128 stands for zero in the data rows.
Here are some points:
[169 110 106 164 112  92 154 124 130 144 165  60 196 116 157 168 143  62
 138 106]
[113 178 189  19 168 188 103 164 140 155  65 208 131 145  87  96 114 175
  87 158]
[163 175 159  77 113 112 118 133 136 112  93 159 137 173 105 103 111 133
  98 134]
[ 98 170 176  29 141 168  87 132 133 111  64 209 101 148  68  76  92 163
  91 151]
[106  82   6 127  34  69 112 127  46 212 201   0 156  91 196 201 130 118
 141  76]
[ 96 131 165  38 132 170 112 128 101 126  65 205  89 116  76  79  99 160
  81 147]
[122 175 156  60 149 155 119 135 170 123  85 188 131 175 111 103 112 178
 105 165]
[ 91 169 172  40 134 160  98 134 125 139  78 212  93 130  78  89 101 172
  90 148]
[173 129  79 129  68  70 121 116 110 153 169  69 172 157 161 152 119 100
 132 104]
[ 84 149 166  41 149 183  94 137 106 151  90 206  74  94  87  90 110 162
  96 147]
[149 177 152 128 117 107 124 134 159 106 108 155 146 174 114 111 134 128
 119 145]
[115 116 151 216 152 131 142  82 156  48 120 156  91 119  86  87 129  88
 141 127]
[143  65 131 255 161 102 171 116 117  89 186 102 158  91 132 129 159  74
 155 123]
[ 97 165 162  48 126 141 105 135 138 116  68 181 112 150  80  89 106 148
  89 144]
[123 186 181  40 139 162  93 118 153  99  88 215  75 172  82  80 106 194
 124 147]
[104  14  99 255 153  82 170 109 119 114 195  35 162  56 182 164 166  60
 174 104]
[162 153 146 179 121 107 155 133 164 120 136 135 181 158 146 129 151 100
 139 159]
[126 155 141 119 138 148 131 141 150 108  88 143 135 135 116 114 117  94
 116 157]
[146  71 142 255 141  94 172 109 128  83 171 102 166 115 127 118 155  74
 151 110]
[122 151 178  66 171 208 132 162 162 155  78 173 143 128 141 134 147 175
 139 162]
[132 199 175  68 133 154 106 119 174  88  85 209 101 183  90  79 112 196
 128 152]
[110   2  77 255 151 101 171 110  97 131 168  35 159  46 196 163 155  53
 152 116]
[157 114  85 177 122 118 125 114 132 117 165  94  98 149 153 144 134 150
 173 122]
[108  48  65 232  96  51 137 110  86 122 203  11 187  99 163 170 146  33
 153  85]
[ 89 142 172  74 145 187 114 131 107 156  87 199  87 103 105 106 118 151
 106 157]
[134  95  73 178 115 111 126 117 108 107 162  86  84 127 127 121 127 132
 152 113]
[136 177 182  72 140 166 104 112 149  70  81 222  81 167  69  66 101 166
 111 151]
[149 154 180  73 168 201 132 150 159 114  84 195 113 143 116 107 120 151
 124 161]
[106   3  82 246 134  67 163 142  71 177 203   1 200  23 214 205 173  40
 147  88]
[133  91  18 158  63  73 105 113  81 160 194  12 140 117 177 180 130 110
 150  89]
[149 121 166 255 160 140 172 102 156  57 151 152 139 139 107  95 157  87
 149 133]
[135 187 164 113 121 139 111  91 164  57  88 195 106 187  90  73 101 152
 117 154]
[137  58 111 255 127  56 169 117 131 106 201  42 199 109 157 170 173  40
 162 101]
[120 114  17 122  50  72 121 132  67 241 221   0 192 108 216 245 145  79
 137  75]
[126 103  23 144  40  63 111 115  90 156 195  12 143 137 169 185 122 118
 143  80]
[161 177 177 132 127 137 146 117 174  79  99 187 130 184 105  91 128 158
 126 159]
[136 168 158 161 133 141 135 104 168  57 112 172  88 156  96  92 116 120
 149 143]
[105  43 105 255 142  74 143  84 101  52 157  68 125  86  93 102 136  38
 129  84]
[129 114  46 121  46  68 103 119  89 158 177  34 127 144 178 159 119 153
 140  87]
[147 191 182  63 157 167 119 160 153 121  76 192 150 169 104 100 111 155
 103 165]
[135 162 137 102  80  81 100 111 131  95 125 129  84 159 104 103 118 138
 131  99]
[100   0  29 188 142 129 180 187  26 255 191   0 215   0 255 255 185  17
 135  95]
[132 187 179  41 120 123  92 130 140 112  70 188 113 172  81  75  94 160
  90 138]
[125 109  18 148  57  82 143 138  69 246 233   0 207 101 225 255 149  76
 149  86]
[124 170 183  39 160 204 101 155 139 125  74 209 107 151  99  96 111 186
 110 158]
[132  57  77 187 120 119 136 128  76 156 173  57 120  81 183 155 147 122
 156 119]
[115 158 186  37 178 167 118 166 152 154  74 198 132 133  91 112 118 192
 101 155]
[119  55  57 207 111  93 122  87  98  89 161  50 102  90 145 126 124  88
 149 113]
[123 119   9 126  47  71 108 125  79 190 204  13 148 136 182 218 130 104
 139  70]
[177 169 190  97 173 173 142 169 147 159  97 185 156 142 136 111 129 135
 117 168]
[140  65 109 255 146  78 173 141 124 149 218  41 213  82 195 203 179  44
 165 106]
[131 150 171  75 155 121 141 168 147 182  99 155 136 112 118 138 131 168
 107 122]
[126  60  53 208 108  97 148 112  95 151 181  38 153 102 199 167 150 106
 160 128]
[109 163 191  33 150 187 103 137 105 148  93 226  86 128  80  84 107 181
  92 153]
[140  72 123 255 164 105 176  89 153  71 193 102 148 112 142 125 168  75
 179 130]
[191 146  95 157  92  69 134 107 139 107 160 101 168 169 140 120 125  93
 134 120]
[146 175 191  79 160 135 122 149 149 142  78 189 140 144 106  93 113 154
 104 148]
[ 99 163 186  33 154 161 105 149 138 128  59 204 123 139  81 100 105 159
  80 146]
[114 144 177  28 160 169 111 141 150 125  66 178  99 131  94  99 122 176
 104 133]
[153 179 152  67 123 127 113 135 165 118  94 171 133 180 127 103 117 165
 118 144]
[103  69   0 115  55  99 137 162  29 255 224   0 204  36 244 255 144  44
 124  79]
[131 174 184  47 142 161 112 133 146  91  82 208  86 168  83  82 106 181
 114 146]
[115 163 171  58 149 172 104 132 148 127 103 205  63 133 101  98 125 183
 136 150]
[105  98   0 131  51  98 133 151  50 255 243   0 215  77 249 255 155  66
 152  82]
[157 154 162 197 145 163 164 109 168  66 126 177 137 168 112  96 139 123
 143 161]
[158 165 111 136  92  73 114 111 158  94 136 115 124 192 120 125 121 148
 139 116]
[106 166 171  19 144 171  89 137 127 116  61 203 100 150  69  77  86 174
  86 153]
[130 188 204  58 179 195 121 167 170 129  77 221 134 165  92 103 117 180
 126 169]
[147 134  68 156  76  80 115 125 119 160 195  55 132 152 166 175 128 139
 156  92]
[157 195 181  71 141 163 128 145 155 134  96 223 142 189 109  93 117 190
 102 171]
[149 108 153 255 151 107 184 106 162  73 155 120 157 121 122 123 156  78
 156 136]
[140 147 177  46 159 182 149 152 139 159  87 212 127 145 116 116 124 195
  89 157]
[121 106  20 148  35  43 102  98  95 145 202  11 161 138 163 195 122  73
 129  66]
[147 157 105  98  83  83 100 123 139 121 142 118 110 176 133 132 121 166
 131  99]
[ 99 175 186  22 163 180  94 159 136 131  60 203 121 149  80  95  98 172
  89 159]
[131 168 172  75 147 153 112 125 161  81  74 189 104 159  82  89 103 153
 112 150]
[119 129  88 142  98 100 105 117 114 101 136  87  60 137 118 115 116 133
 145  91]
[119 119 164  37 168 197 150 165 109 171  74 190 137 105 118 127 123 178
  81 151]
[150 131 101 127 111 110 107 122 119 109 136 118  60 144 118 118 116 158
 147 107]
[ 96 167 156  63 137 166 114 107 155  94  72 200 100 154  83  84 107 175
 106 158]
[114   7  77 255 152  85 176 124  99 145 186  26 176  47 208 185 174  55
 163 118]
[103 131 165  86 137 164 134 160 104 169  91 170 130 107 123 118 136 128
  93 145]
[142 152 183  87 158 128 141 166 150 159 103 157 127 120 119 128 131 161
 122 133]
[133  99 103 124 125 127 102 116  98 101 117 108  46 104 107 104 105 134
 139 108]
[ 98 163 166  15 134 165  92 125 137 105  74 183  78 147  78  80 110 186
 118 132]
[146 165 162 109 137 143 117 124 147  82 106 157  84 152  87  99 111 123
 129 130]
[117 160 150  52 130 159 111 140 134 109  78 176 123 156  91  95 101 144
  85 151]
[114 178 197  49 165 159 111 146 159 133  76 219 128 161  80 102 113 175
 104 152]
[119 136 157  93 155 171 128 148 124 132  83 171 119 112 109 105 102 117
 100 159]
[124 165 179  40 162 204 112 149 154 148  95 205 102 152 123 115 139 210
 138 160]
[131  15 109 255 178 113 189 152  99 152 192  56 189  37 201 183 183  56
 157 119]
[135 161 157  94 125 144 119 108 150 100 113 185  64 163 100  93 122 200
 133 141]
[128 102  28 140  58  71 100 123  82 162 191  24 121 109 167 176 123 136
 143  73]
[ 93 150 178  28 155 153 110 147 138 147  82 195  95 116  72 107 117 177
 101 135]
[145 168 166 106 137 146 149 143 170  95  78 180 149 163 100 103 120 142
 102 162]
[141  87 115 255 143  92 159  78 154  59 165 102 160 124 123 110 147  62
 156 127]
[ 97  27  61 250 119  82 138  74 104  78 164  52 106  78 144 127 141  77
 152 110]
[ 91 144 164   9 152 172 103 155 128 146  54 186 124 130  90  95 102 177
  77 147]
[120  95 156 255 153 127 170 103 129  81 138 129 124  94 108 113 149  79
 138 127]
[111 146 147  47 135 129 117 132 136 150  56 165 139 121 101  97 102 154
  67 139]
[115 160 132  76 117 139 115 134 143 132 101 143 133 157 127 117 127 127
 101 137]
[126  79 144 255 172 121 187 111 140  92 163 102 148  85 129 141 163  55
 153 118]
[133 106  55 138  60  68  98 121  93 149 174  42 116 134 154 152 115 153
 145  87]
[127 128  26 138  51  69 107 134  81 189 213  27 139 142 168 203 133 123
 141  77]
[153 130  87 145  76  75 114 121 118 131 169  78 120 160 145 144 129 169
 148 105]
[132  91 125 255 127  72 162  89 145  58 172  83 137 136 117 131 150  77
 160 115]
[159 188 177 112 122 142 126 111 171  66 103 190 103 183 100  79 127 169
 141 144]
[105   0  85 255 157  98 178 118  84 145 180  30 174  25 206 170 160  48
 144 115]
[148 114 133 183 146 164 149 106 147  94 150 140 112 141 135 123 141 133
 154 143]
[132  71 122 255 149 118 171  84 150  61 175 109 132 129 137 108 158 101
 162 127]
[177 131  81 179  91  56 120  99 139 105 177  91 160 167 137 135 124  97
 144 120]
[138 125 125  99 153 176 168 153 148 152 106 135 164 125 169 160 159 155
 123 149]
[ 99 151 183  50 145 160 122 134 147 119  79 203  88 129  79 107 117 173
 104 148]
[119  52 119 255 163 110 167  93 127  80 168  87 135  83 149 126 152  82
 162 124]
[133 175 188 100 160 174 134 139 173 119  87 187 129 138 117 107 130 155
 128 164]
[140 168 146 132  96 109 114  98 156  44 102 160  89 176  80  76 106 127
 124 134]
[ 98 171 200  42 168 187 106 148 137 151  79 231 103 136  78  95 111 190
 102 167]
[123   9 100 255 172 107 178 138  92 140 185  37 170  33 203 176 168  58
 156 118]
[112  33  70 238 126  73 138  67 116  55 163  49 111  90 133 109 124  48
 142  98]
[157 128  82 156  99  99 109 115 120 111 155  89  87 140 132 130 117 124
 149 104]
[127 157 164  78 141 175 111 130 110 121  95 196  86 111 104  79  96 127
 111 150]
[137 118  75 120  75  76 119 126 100 175 180  43 165 116 180 184 133  99
 131  89]
[148 145 137 168 127 115 117 122 141 101 141 136  67 160 115 113 122 157
 162 114]
[106 158 174  30 160 181  99 143 148 129  54 190 121 139  80  94 106 164
 103 152]
[154 163 131 103 105  90 114 136 148 138 135 107 132 148 138 151 131 121
 135 103]
12 more points follow, each with its number after it:
[151 178 183  78 168 158 132 164 156 175  86 192 157 140 128 106 127 177
 105 161] 0
[139  92  85 196 119 107 122  70 147  61 154  91  83 131 119  98 118 100
 157 119] 1
[148 109 158 240 153 151 170  90 149  72 149 152 117 130 129 100 146 122
 156 145] 2
[117  48  67 195 105 107 124  94  88 110 150  60 106  88 159 117 130 102
 142 117] 3
[131  34 111 255 150  88 183 118 120 105 191  55 193  74 170 155 170  45
 163 108] 4
[120 109  18 100  46  75 110 134  67 224 202   1 177 102 202 224 124  86
 132  68] 5
[126 153 146  80 142 126 142 145 145 156  77 166 157 136 120 115 114 155
  91 145] 6
[186 153 125 159 104  97 153 121 158 104 139 115 198 168 145 131 137  96
 137 139] 7
[138  58 107 237 159 127 160 110 121 116 180  78 116  71 169 149 152  86
 157 124] 8
[101 149 169  64 146 178 125 148 132 143  62 192 145 126 108 114 112 149
  91 159] 9
[161 183 165  75 111 103 119 149 147 136  87 155 156 169 116 105 125 142
 101 137] 10
[157 205 170  97 130 149 109 127 185  88  96 193 114 186 107  90 119 161
 146 163] 11
Which of these numbered points is nearest to each point below, ignoring the direction in which the first points spread most? Its number follows each.
[160 120 151 255 150 122 176  96 168  59 168 136 144 147 131 104 160 113
 170 144] > 2
[157 123  67 139  78  58 115 116 121 146 167  49 164 130 162 167 122  65
 129 105] > 10
[127 164 163  56 153 141 120 146 152 156  77 183 145 139 102 107 109 179
  95 147] > 6
[137 179 168  70 106 103 117 124 142 100  81 174 112 169  72  83 110 163
  94 125] > 10
[121  21 100 255 156  75 181 115 109 124 183  35 191  56 172 163 167  33
 160 110] > 4
[148 180 218  63 186 192 133 179 152 177  92 237 143 161 106 112 125 214
 112 168] > 0
[161 172 157  88 117 110 120 143 141 119  83 155 148 154 107  91 111 124
 104 141] > 10
[ 83   0  73 234 159 113 183 155  49 198 154  11 185   0 230 199 176  31
 129 112] > 9
[142 157 196 110 168 170 174 170 155 176  90 182 176 122 146 138 152 157
 113 164] > 0
[114 138 160 144 155 169 138 114 147  98  99 176  87 112 109 109 126 130
 139 154] > 8
[145 115 157 255 163 141 174  91 173  70 161 145 134 130 128 112 155  98
 169 146] > 2
[128  84 122 255 157 128 178  87 155  65 167 116 130 136 138 113 159  97
 170 132] > 2
[135  88 133 255 152 117 175  85 147  60 160 114 129 116 130 106 155 100
 164 131] > 2
[124  39 123 255 161  99 182 125 111 109 163  74 169  57 140 140 163  33
 143 107] > 4
[117 122   0 118  46  70 118 139  68 226 208   8 164 117 198 235 129 113
 136  67] > 5
[185 153 119 165 106  84 143 118 150 104 157 118 190 179 136 124 127  99
 136 134] > 7
[118  86   0 119  43  85 111 126  50 208 192   0 154  90 202 205 135 105
 140  79] > 5
[121  60  40 181  98  98 119 111  83 127 162  29 101  91 163 146 129 108
 156 103] > 3
[122 156 151  74 135 129 130 143 146 147  70 163 157 139 121 116 109 146
  84 150] > 6
[138 153 174 102 168 175 127 140 150 103  99 184  79 128  96 106 122 139
 142 142] > 8
[156 107 134 168 151 161 150 118 138 114 150 140 110 136 136 125 137 128
 151 131] > 8
[150 194 157  92 106 128 105 104 167  72 103 189  99 194 104  76 114 167
 131 147] > 11
[154 120 111 221 134 101 132  78 157  50 168 113  88 148 109  96 129 109
 167 121] > 1
[158 147 125 157  97  66 104  76 134  50 126 121 103 159  78  65  92  89
 120 116] > 1
[171 166 173 111 162 150 148 164 149 155 102 165 171 136 151 119 131 134
 122 161] > 0
[144 195 178 106 174 172 148 166 182 141  99 197 155 174 136 124 131 171
 125 178] > 0
[173 186 202 102 166 169 141 159 163 139  96 196 146 163 127 106 128 155
 123 155] > 0
[139 163 186  69 167 167 125 154 142 173  83 194 150 135 111 107 121 184
  90 152] > 0
[110  89   0 145  43  69 115 118  71 194 225   0 151 111 181 215 131  78
 141  66] > 5
[172 132 110 177 138 118 137 107 174  95 169 103 119 148 138 139 134 109
 168 125] > 11
[131  95 147 255 151 120 167  85 150  54 166 120 116 120 123 102 147  94
 165 130] > 2
[106  19  89 254 151 108 164 115  94 130 171  58 137  62 178 153 160  80
 159 123] > 8
[145  98 137 255 145 108 179  91 162  46 174 115 130 148 122 112 160 100
 175 135] > 2
[165 159 139 152 117  92 145 133 173 103 112 132 168 154 134 127 141  95
 132 144] > 7
[ 92 146 180  77 153 177 138 157 137 146  71 178 128 109 109 115 126 140
  98 159] > 9
[ 93  73   0 142  36  72 121 131  37 217 212   0 168  87 205 221 141  86
 134  74] > 5
[135  99  73 128  98 107 106 126  73 139 148  73  74 104 138 128 117 137
 135  91] > 3
[140 103  81 169 102  97 115  77 133  47 122 103  97 144 102  94 105 117
 131 110] > 1
[127 164 137  60 132 141 134 161 148 159 100 151 156 159 139 130 133 157
  98 151] > 6
[156 141 127  84 130 147 145 140 140 134  92 137 161 143 148 128 136 162
 109 146] > 6
[105 145 187  56 170 189 116 147 132 119  56 199 108 117  83  97 102 134
  95 152] > 9
[152 164 155 108 136 146 112 101 147  64 106 187  65 163  84  75 100 148
 128 142] > 1
[140 180 148  77 108 106 117 134 153 132 101 154 131 170 124 104 124 161
 117 133] > 10
[170 184 159 145 116 110 142 134 182 107 115 157 165 182 135 121 146 128
 139 161] > 7
[171 152 149 111 141 142 146 141 152 111  92 161 164 151 124 109 124 122
 116 157] > 7
[150 147 158 210 142 142 166 107 158  63 130 169 125 159 102  88 127 111
 140 149] > 2
[119 114 149 208 126 115 136  59 144  33 129 136  75 112  86  78 116  85
 140 118] > 1
[126 108  82 115 109 111  94 122 102 111 115  86  57 106 113 115 113 140
 135  92] > 3
[128 183 203  42 181 188 121 180 159 152  69 220 152 163  97 108 115 187
  98 174] > 0
[142  82 122 255 148 114 172  92 154  48 177 110 133 134 123 103 156  88
 171 126] > 2
[139 148 170 222 157 148 173 103 182  67 128 166 136 156 110 107 147 124
 149 144] > 2
[113 156 148  87 151 148 149 156 146 157  89 172 150 147 129 132 129 160
 103 164] > 6
[101 139 176  75 157 180 140 153 132 156  71 189 128 106 109 122 127 157
  94 155] > 9
[170 115  77 178  84  66 130 111 138 115 179  68 181 161 129 166 119  61
 142 110] > 7
[163 141  90 115  85  80 119 129 135 134 150  82 158 165 145 157 119 127
 129 112] > 10
[119  36  57 249 114  64 141  70 108  61 176  42 128 101 134 105 130  49
 134  93] > 1
[146 197 181  56 129 132 102 140 153 109  79 196 131 174  92  75  97 161
  97 153] > 10
[100  98  89  75  83  93  93 104  88 100  92  98  62 109  90 105 106 131
  99  80] > 3
[150 175 196 124 158 186 132 130 141 106 118 213  79 133 105  90 125 145
 134 161] > 8
[154 154  75 107  74  71 100 113 120 141 155  86 120 159 143 149 112 127
 121  98] > 10
[163 127 145 255 172 151 183 106 187  84 176 148 146 161 153 131 168 128
 190 163] > 2
[134  31  92 252 156 112 166 127  93 158 192  60 158  63 202 175 166  80
 162 134] > 8
[108  63 103 255 126  88 149  67 135  24 152  84 109 101  96  90 133  62
 143 103] > 1
[126 108 109 135 116 107 109 122 117 117 124 102  66 108 123 125 117 156
 150 102] > 3
[157 165 137 132 134 144 116 116 159 114 142 173  74 177 135 116 126 197
 159 146] > 11
[105 168 130  56 132 143 119 133 148 128  77 169 127 155 109 110 112 166
  96 149] > 6
[162 121 144 169 150 143 135 140 131 118 137 127  77 119 126 126 140 157
 170 128] > 8
[138 176 193 109 185 198 141 175 159 145  81 203 150 134 123 123 129 144
 124 178] > 0
[138 124  12 119  49  83 122 137  80 222 218   0 185 120 219 239 133  86
 143  86] > 5
[162 108  93 165 121 120 122  89 130  83 155  90  97 136 137 118 118 110
 155 115] > 1
[120  59  91 255 139  90 151  94 115  91 183  58 126  83 161 143 149  90
 178 108] > 8
[144 203 186 110 127 133 112 122 181  82 102 186 107 195  97  86 127 151
 145 156] > 11
[153 169 127 101  99  90 119 135 159 119 108 142 136 161 132 112 128 137
 116 132] > 10
[154 141 167 248 153 121 170 103 159  67 146 160 143 135 110  96 149  90
 152 131] > 2
[154 192 179 109 152 190 123 128 186  71  93 205 107 180 102  91 120 156
 143 168] > 11
[170 153 124 159 105 102 125  88 158  93 151 130 129 177 144 108 129 145
 160 135] > 11
[112  15  90 255 153 105 167 116  89 136 170  57 139  52 182 155 159  67
 154 121] > 8
[151 129  98 162  96  78 135 130 124 165 181  63 162 121 172 185 146  97
 152 104] > 10
[126 168 133  82 102 102  88  88 153  56  90 163  58 175  78  67  93 154
 106 126] > 1
[124  88   0 120  51  76 111 132  60 212 196   0 158  81 189 215 128  89
 133  73] > 5
[141 172 160 129 121 138 118 102 162  53 102 178  70 171  81  79 118 142
 131 141] > 1
[119 182 198  60 179 191 122 163 155 156  95 231 128 154 101 110 112 194
 100 180] > 0
[ 96   0  31 203 107  93 164 164  30 229 188   0 220  12 239 219 170  24
 143  97] > 9
[165 162 173 231 147 131 166 110 185  60 143 169 147 174 120 108 151 127
 163 152] > 2
[155 137  65 126  69  54 104 102 137 130 153  63 159 159 162 168 117 101
 135  96] > 10
[100  13  85 255 159 102 158 117  83 125 185  24 139  48 181 166 158  63
 174 110] > 8
[122 104   9 120  53  93 132 155  54 255 214   0 184  93 235 254 148 111
 137  87] > 5
[137  98 102 207 126 115 135  95 129  76 137  97  86 132 126 111 125 134
 162 122] > 1
[128  82 127 255 151  96 172  88 149  48 179 101 130 124 124 116 159  80
 172 118] > 2
[114 170 146  95 112 136  95  99 154  54  85 149  54 152  75  81 104 123
 125 130] > 1
[155 158 185  81 169 167 138 169 132 172  90 174 136 103 131 107 122 143
 108 143] > 0
[128 160 138  76 128 157 136 143 142 139 106 179 128 166 133 108 134 178
 105 154] > 6
[147  99  83 144 117 118 112 117 107 110 134  93  69 112 129 119 111 146
 147 108] > 3
[131 175 151 117  99  93 103  98 154  71  97 164  84 168  79  64 101 126
 117 123] > 1
[126  42 122 255 164 104 191 113 112 107 176  73 175  70 157 139 161  57
 147 123] > 4
[157 170 155  83 116  93 108 135 156 117 103 145 118 163 100 113 125 151
 124 114] > 10
[157  96 147 255 178 150 195 106 159  92 165 135 154 119 151 127 168 108
 165 148] > 2
[164 117 126 200 122 121 144  84 153  65 150 121 114 142 117 100 131  92
 150 112] > 1
[145  73 109 255 154 114 178  95 148  79 177  97 144 113 160 129 161  87
 173 132] > 2
[168 116  95 164 108  96 153 152 115 207 191  48 224 119 198 210 151  59
 143 117] > 0
[149 128 127 152 156 159 131 137 134 117 132 140  67 135 123 133 133 156
 169 131] > 8
[ 95 156 183  38 176 194 105 159 137 140  65 205 116 123  87 104 110 164
  97 164] > 9
[171 158 124 151  91  74 130 112 156 106 148 106 170 166 133 136 131 104
 143 124] > 7
[139 149 130 134  84  74  96  97 125  82 137 117  78 150  96  93  99 100
 125  97] > 1
[124 115   6 127  47  80 119 131  79 216 215   3 166 127 199 230 143 114
 148  74] > 5
[127  23  74 250 141  90 162 115  94 136 192  43 157  60 191 162 156  69
 155 110] > 8
[157 189 161 145 120 142 130 103 181  62 103 183 109 183 110  92 120 141
 143 155] > 11
[112 160 149  63 122 176 107 105 129 103  94 183  72 148 102  78 113 159
 123 140] > 3
[147 205 188  68 136 178 111 126 153  87  89 227 108 198  94  77 113 193
 120 163] > 11
[131 104  79 132 119 118 102 108  97 119 143  81  59  96 135 135 115 117
 148  96] > 3
[128  36 114 255 162  84 179 102 128  81 198  55 181 100 159 149 175  54
 176 109] > 4
[146  81 129 255 150 108 169 100 149  84 187  95 153 116 162 127 160  92
 173 124] > 2
[151 168 204 177 170 195 164 127 167  93 122 212 121 161 108 108 138 146
 151 169] > 2
[107 100   0 119  46  77 118 136  50 238 218   0 177  90 203 246 134  76
 124  62] > 5
[111 161 174  40 133 143  97 125 141 110 104 186  57 138  81  86 118 187
 129 123] > 3
[154 166 125 139 111  97 134 129 179 103 105 129 166 155 132 126 137  98
 133 145] > 7
[135 157 164 104 158 177 120 125 163 101 121 181  59 143 117 113 130 172
 158 146] > 8
[142 168 186  61 145 140 119 155 114 159  78 191 131 132 108  91 104 157
  94 138] > 6
[122 121  25 112  55  73 114 131  74 227 216   1 173 117 207 237 135 105
 142  73] > 5
[134 123 119 110 130 129 113 117 124 108 118 127  62 119 115 111 118 167
 144 113] > 3
[ 91 138 180  57 156 179 122 136 117 126  79 209 102 117  85  99 111 158
  95 157] > 9
[145 170 157  94  92  88 106 119 137  91  76 153 122 154  92  68 100 125
  94 127] > 10
[131 162 135  82 109 138  91  80 130  58  95 174  62 168  84  54  89 143
 120 136] > 1
[138 168 151  90 167 163 152 158 173 151  95 172 155 161 142 143 138 181
 134 164] > 0
[124 118   0 128  42  82 133 129  78 224 218   0 187 127 213 246 141 101
 150  76] > 5
[161 166 148 151 120 126 149 128 171  83 105 150 155 164 116 114 140 120
 129 151] > 7
[154 158 137 155 108  79 133 124 172 102 125 114 158 166 128 132 148  90
 140 121] > 7
[ 94 145 187  83 155 177 133 150 126 155  92 198 116 110 107 112 129 150
 108 155] > 9
[136 129 189  74 179 179 164 187 140 166  99 169 136 106 118 153 144 158
 115 146] > 0
[148  89  66 247 117  92 145 113 134 103 196  71 147 162 155 146 152 106
 173 119] > 11
[ 99  74   1 126  40  77 108 134  43 221 200   0 150  86 198 207 128 108
 135  76] > 5
[126  99 141 247 155 137 175  97 143  67 133 140 126 108 112  94 139  85
 142 139] > 2
[165 181 172 107 150 153 140 140 160 116  92 184 151 154 119  96 119 134
 122 163] > 7
[170 163 166 149 142 141 137 127 159  87 136 164  90 176 124 110 140 178
 162 142] > 11
[105 145 169  44 112 142 103 106 111 115  72 197  83 124  72  63  97 169
  79 126] > 3
[155 182 171 107 137 143 155 142 166 144  99 198 161 177 123 117 135 185
 112 164] > 0
[166 155 150 150 129 142 121  94 150  72 131 160  79 156 105  81 114 134
 151 125] > 1
[134 133 185  56 171 168 141 167 127 202  77 181 159 101 140 118 122 170
  83 146] > 0
[144 156 155 204 126 122 127  80 172  38 129 155  86 155  86  84 123 106
 152 134] > 1
[172 140  90 139  91  86 130 134 136 145 173  88 178 171 149 172 133  94
 138 105] > 10
[140  84 153 249 166 143 174 109 127  76 157 135 124 107 121 108 142  95
 138 131] > 2
[129 181 170  82 135 158  98 103 154  68  80 204  72 160  70  58  88 147
 119 153] > 1
[154 188 197  83 166 179 138 144 160 123  97 234 135 179 107  93 118 193
 108 178] > 0
[ 84 148 149  13 124 152  83 115 130 104  67 174  69 131  68  82  97 170
 103 124] > 3
[126  96 152  38 165 203 140 149 102 141  69 161 117  83 131 116 122 152
  91 139] > 9
[142 185 150 107 120 114 126 131 167 103  91 166 148 179 117  95 113 133
 108 157] > 7
[131  21 108 255 166  90 190 145 112 146 206  39 217  54 199 188 186  40
 168 114] > 4
[ 99 184 155  54 110 125  87  86 150  54  83 193  55 168  56  60  93 163
 109 131] > 1
[115 183 182  37 170 162 111 155 155 140  75 215 125 165  87 106 112 188
 102 160] > 6
[118 172 181  42 158 146 109 146 148 143  74 200 115 148  86  94 113 183
  98 149] > 6
[139 159 139 132 101  89 124 121 150  76  87 137 142 160 106  82 113  96
 105 138] > 7
[112  86   0 124  52  74 123 128  54 231 215   0 202  81 218 247 138  24
 130  70] > 5
[119 149 153  58 172 177 140 172 152 175  95 177 151 126 131 144 128 171
  98 168] > 0
[171 109  60 178  92  76 134 109 133 137 194  53 189 156 164 167 132  82
 154 114] > 7
[161 172 161 155 133 132 147 114 185  91 121 173 124 184 125 124 143 168
 150 149] > 11
[ 86   0  30 193 105  86 163 162  23 239 200   0 222  10 240 248 174   3
 133  77] > 9
[121 151 161  58 133 191 116 117 153  96  70 200  90 153  95  79 110 175
 117 154] > 3
[125  44 132 255 169  90 179 133 109 117 192  79 172  77 150 155 177  54
 157 109] > 4
[156 140 127 171 129 114 132 122 138 112 167 130 110 151 115 129 117  97
 145 131] > 11
[128 137 184  49 184 215 132 175 159 171  80 178 146 122 136 144 148 175
 133 152] > 0
[142 129  88 133  99 106 111 103 141  75 119 120  92 162 122 103 115 147
 133 120] > 1
[161  82  59 177 114 117 129 106 101 122 171  59 107 106 147 131 121 109
 146 112] > 3
[134 178 176  61 136 170 100 114 122  99  96 230  67 157  81  64 100 177
 108 154] > 3
[129  56 122 255 154 116 172  90 132  63 163 106 139 111 130 108 148  94
 157 128] > 2
[118  82   3 119  51  79 124 145  51 255 211   0 198  72 215 255 132  37
 119  76] > 5
[110   9  99 255 167  86 179 114 113 111 198  42 183  59 181 159 167  40
 165 108] > 4
[158 128  63 144  51  51 111 114 115 147 183  54 155 169 166 166 121 135
 140  96] > 10
[100 131 154  39 163 197 114 146 134 153  72 163 106 103 126 121 129 164
 130 144] > 9
[157 185 150  94 119 140 117 107 176  70  90 179 116 185 106  83 112 153
 131 158] > 11
[121 183 195  42 181 189 108 168 162 147  81 231 123 157  87 104 115 181
 106 170] > 0
[129 156 139 159 120 138 148 112 153  93 117 163 116 165 122 110 137 144
 132 151] > 11
[ 94 167 168  42 127 161  76 106 146  70  60 204  65 152  46  54  82 148
 101 148] > 3
[169 156 112 139 106 107 129 104 156 112 142 122 134 161 148 120 124 122
 142 137] > 11
[111  46 116 255 148 100 157  84 125  73 165  67 118  69 146 130 143  67
 154 105] > 8
[153 144 114 135 126 120 141 118 166  85 112 128 122 153 133 119 130 139
 134 131] > 11
[155 132 172 255 160 128 190 111 186  71 160 145 160 142 113 120 165  88
 163 138] > 2
[148 106 149 255 138  98 154  95 153  67 187 111 139 124 115 111 156  69
 164 111] > 2
[131 196 188  71 133 170 115 125 143 101 103 229  97 185  89  71 112 183
 112 166] > 11
